In the rows, zero is written as 128.
The same turns and mirrors carry the whole set onto itself, and each row onto the other rows of its family. Which rows share a family with each named row? Give them in list order.
These 27 rows form 9 families of 3 rows each.
z875: [150 128 152 123 116 178 143 138]
z227: [150 140 141 145 125 112 143  99]
z478: [166 150 141 118 131 105 142 116]
z546: [114 116 138  92 118 162 134 147]
z982: [124 115 136 100 165 113 117 127]
z768: [128 150 159 126 109 144 109  87]
z372: [135 141 134 116 182 148 123 106]
z999: [132 140 170 131 110 157 151 142]
z375: [138 129 141 107 184 159 133 122]
z815: [134 173 125 102 129 110 121 119]
z382: [123 138 182 135 120 158 119 116]
z660: [122 138 142 147 146 130 159 104]
z435: [144 112 115  93 159 134 139 100]
z192: [111 127 119 146 146 153 114 115]
z680: [144 101 147  90 126 167 126 112]
z439: [142 130 149  99 104 156 156 139]
z329: [131 148 125 101 137  98 118 134]
z432: [156 132 145 110 102 166 134 144]
z691: [123 147 176 106 122 164 127 139]
z215: [118 137 137  94 103 116 149 129]
z92: [140 142 163  89 124 104 121 127]
z935: [137 117 140  94 169 164 120 105]
z449: [138 170 131 117 114 112 120 131]
z119: [122 133 127 120 160 171 120  95]
z788: [150 149 130 131 130 101 112 119]
z380: [127 129  99 117 154 160 119 119]
z921: [131 114 138 152 132 146 104 136]

Which other rows belong to the same family as z660? z768, z921
Which other rows belong to the same family as z788? z999, z119
Which other rows belong to the same family as z935? z439, z329
Which other rows belong to the same family as z875? z372, z449
Which other rows belong to the same family as z227? z382, z192

The same turns and mirrors carry the whole set onto itself, and each row onto the other rows of its family. Which rows share a family with each named row? Give them in list order.
These 32 rows form 4 families of 8 rows each.
z13: [152 110 103 126 121  92  93 109 136 122 115 149  82 109 139  84 139 126]
z61: [178 100  84 149  89 111  91 122 113 142 120 167 106 148 157 152 164 122]
z172: [180  94  65 133  96 112  89 116 112 147 134 149 123 119 147 142 139  97]
z26: [136 109 104 147 116  89 105 117 136 168 155 206 148 153 123 177 154  94]
z754: [161 108  76 117 105 113  93 122  82 122 121 183 104 140 139 145 146  88]
z992: [140 110  89 152 121  68  95 107 138 120 147 134 134 101 129 152 165  92]
z417: [141  96  86 155 133  92 105 143 136 127 125 200  92 134  81 130 174 119]
z334: [133 120 114 150 128  69 104 103 186 161 140 200 135 113 121 102 170 111]
z88: [138 112 126 146 104 100 117 120 120 138 149 237  96 135 152 105 144 112]
z799: [110 118 125 123 150  71 106 105 158 149 149 189 126 114 105 110 130  96]
z55: [116 113  88 114  92 105 130 122 143 163 147 195 128 137 129 157 181  94]
z207: [144 136 115 115 109  93  78  81 147 137 143 189 136 118 165 110 130  80]
z972: [175 114 103 154 142  76  67 103 123 120 114 186 109 115 131  89 135 106]
z130: [123  95  87 150 124  98 126 116 130 153 139 178 141 142 114 176 178 107]
z353: [166 125 122 123 113  85  72 109 145 138 126 177  87 117 146  85 116 106]
z241: [109 127 140 142 141  70 110 107 161 144 135 208 108 140 114 122 155 117]
z949: [153 130 105 111 104  89  92  82 133 155 136 183 143 117 178 116 143  83]
z6: [165 117  56 118 121  75  83 112 141 133 129 137 124 107 123 136 162  88]
z5: [114 119  87 126 106  90 114 105 141 163 160 192 136 132 143 168 182  92]
z290: [178 106 108 143 128  91  82 120 126 120 104 185 101 122 116  81 130 112]
z25: [165 110  78 127 100 136  98 119  93 125 137 187 110 138 153 142 146 101]
z566: [165  96 107 160 115  78 107 137 112 133  96 174  90 146 102 124 155 120]
z947: [128 108 136 151 110 106 113 113 128 150 133 241 113 146 138 114 150 116]
z402: [156 117  66 121 129  82  78 107 150 144 112 147 143 119 107 143 171  88]
z945: [148 108 121 119 117 115 102 117 135 171 121 221  97 163 134 107 128 127]
z878: [147  91  77 153 125  88 119 145 122 146 118 188 103 137  93 140 183 125]
z447: [159 112 124 129  97 130 119 116 119 147 138 220 114 157 137 139 129 113]
z573: [128 123 100 112 125 105  92  88 160 157 171 183 139 115 160 140 139  94]
z226: [131 106  96 136  99 124  69  96 153 149 145 182 132 109 162 126 117  92]
z415: [133 106  84 142 141  51  82 110 154 145 129 138 116 103 124 123 163  99]
z126: [159 112 110 137 138  57 129 128 119 141 121 174 100 153  99 133 173 126]
z345: [127 116 115 141 133  44  98 106 175 158 125 191 125 115 108 109 165 101]

Which other rows belong to the same family as z26? z13, z61, z992, z799, z945, z226, z126
Which other rows belong to the same family as z417? z754, z334, z88, z55, z972, z949, z402
Which other rows belong to the same family as z566? z172, z130, z353, z241, z447, z573, z415

